In the rows, zero is written as 128.
Rotation paths and how fast each direction turns (degrees a step):
Each turn is a multiple of 5 degrees from 10 to 175, or 0.
Each row of a path follows its step; steps can be skipped.
Rotation 1:
step 5: [134 128 124 119 123 129 130 128 131 126 133 126 127 129 111 137 120 128
 135 127 125 124 121 121 126 118 134 124 134 131 126 130 125 133 132 125
 122 126 137 135 136 131 125 118 129 127 134 129 126 130 119 122 123 126
 137 126]
step 7: [130 135 138 124 131 134 125 129 116 132 128 120 123 126 114 124 130 134
 123 120 129 129 129 123 125 131 124 118 122 127 134 128 131 132 130 129
 132 124 128 140 123 122 127 120 132 136 126 124 129 128 126 134 137 130
 137 138]
step 9: [140 131 127 132 122 122 124 124 126 120 141 134 131 131 130 126 123 134
 120 132 131 134 128 130 132 134 122 134 127 129 131 123 124 136 125 124
 118 125 122 140 132 123 133 125 128 124 130 123 133 125 125 129 121 130
 144 131]
step 23: [125 131 134 123 125 130 128 136 119 138 130 135 133 122 122 128 128 128
 122 121 131 123 132 121 135 126 127 141 125 123 135 127 122 125 132 129
 127 129 131 131 140 127 123 121 138 134 137 128 127 131 119 127 130 119
 131 133]
step 30: [131 122 123 124 130 132 127 137 127 127 120 131 128 122 115 131 124 134
 131 124 127 138 126 122 126 133 134 134 121 131 131 122 124 132 128 132
 126 117 122 128 125 129 119 123 139 126 136 130 135 117 131 134 129 140
 127 128]
step 32: [129 125 138 118 131 124 139 124 133 122 136 125 127 135 110 130 125 120
 125 125 128 135 134 129 126 122 122 129 124 125 124 121 123 131 125 130
 124 123 127 128 132 136 128 123 129 128 128 129 129 121 116 123 126 124
 136 128]
step 34: [138 127 135 123 127 125 126 140 118 128 128 128 118 129 122 125 125 138
 123 129 118 127 122 126 125 127 130 124 128 123 133 118 137 124 130 120
 134 123 135 132 124 125 123 119 122 129 133 126 129 129 124 120 131 128
 139 125]
step 39: [128 136 130 124 114 121 130 127 122 135 128 137 127 135 123 123 121 129
 129 129 132 134 132 121 124 127 138 130 130 127 131 128 116 128 130 131
 128 133 125 137 123 129 127 119 122 132 138 118 129 117 128 123 124 128
 128 135]
step 40: [126 121 126 118 126 122 127 135 125 124 129 127 122 133 112 132 131 129
 129 131 132 127 126 124 124 128 132 120 137 129 130 126 130 128 128 126
 127 133 132 132 138 123 125 140 144 124 121 127 128 123 122 136 127 120
 138 133]
Speeds:
[127 128 127 130 129 127 131 127 128 129 126 129 129 129 129 130 128 130
 127 128 127 129 129 129 129 127 129 126 128 129 127 127 126 129 128 130
 132 128 128 127 128 128 125 128 126 127 126 131 127 124 129 126 128 128
 129 128] : 175
[129 127 130 126 129 127 127 129 128 128 131 131 127 129 130 126 129 127
 127 126 129 131 130 127 128 129 129 128 127 126 129 126 129 126 128 126
 128 129 127 127 126 130 128 126 125 126 126 128 127 128 128 127 128 128
 126 124] : 155
[129 131 129 129 127 128 126 126 128 130 129 130 130 127 130 125 126 129
 128 126 128 127 127 125 129 128 129 130 126 127 127 127 130 128 129 128
 130 127 129 130 127 128 130 128 127 126 128 131 128 127 129 129 129 128
 128 132] : 135
[128 128 129 127 130 128 129 127 129 132 130 128 129 128 127 129 128 129
 128 129 128 130 129 131 127 130 128 131 128 126 126 130 126 128 129 129
 126 130 127 127 126 127 131 128 128 127 128 128 127 127 127 124 127 128
 130 129] : 110
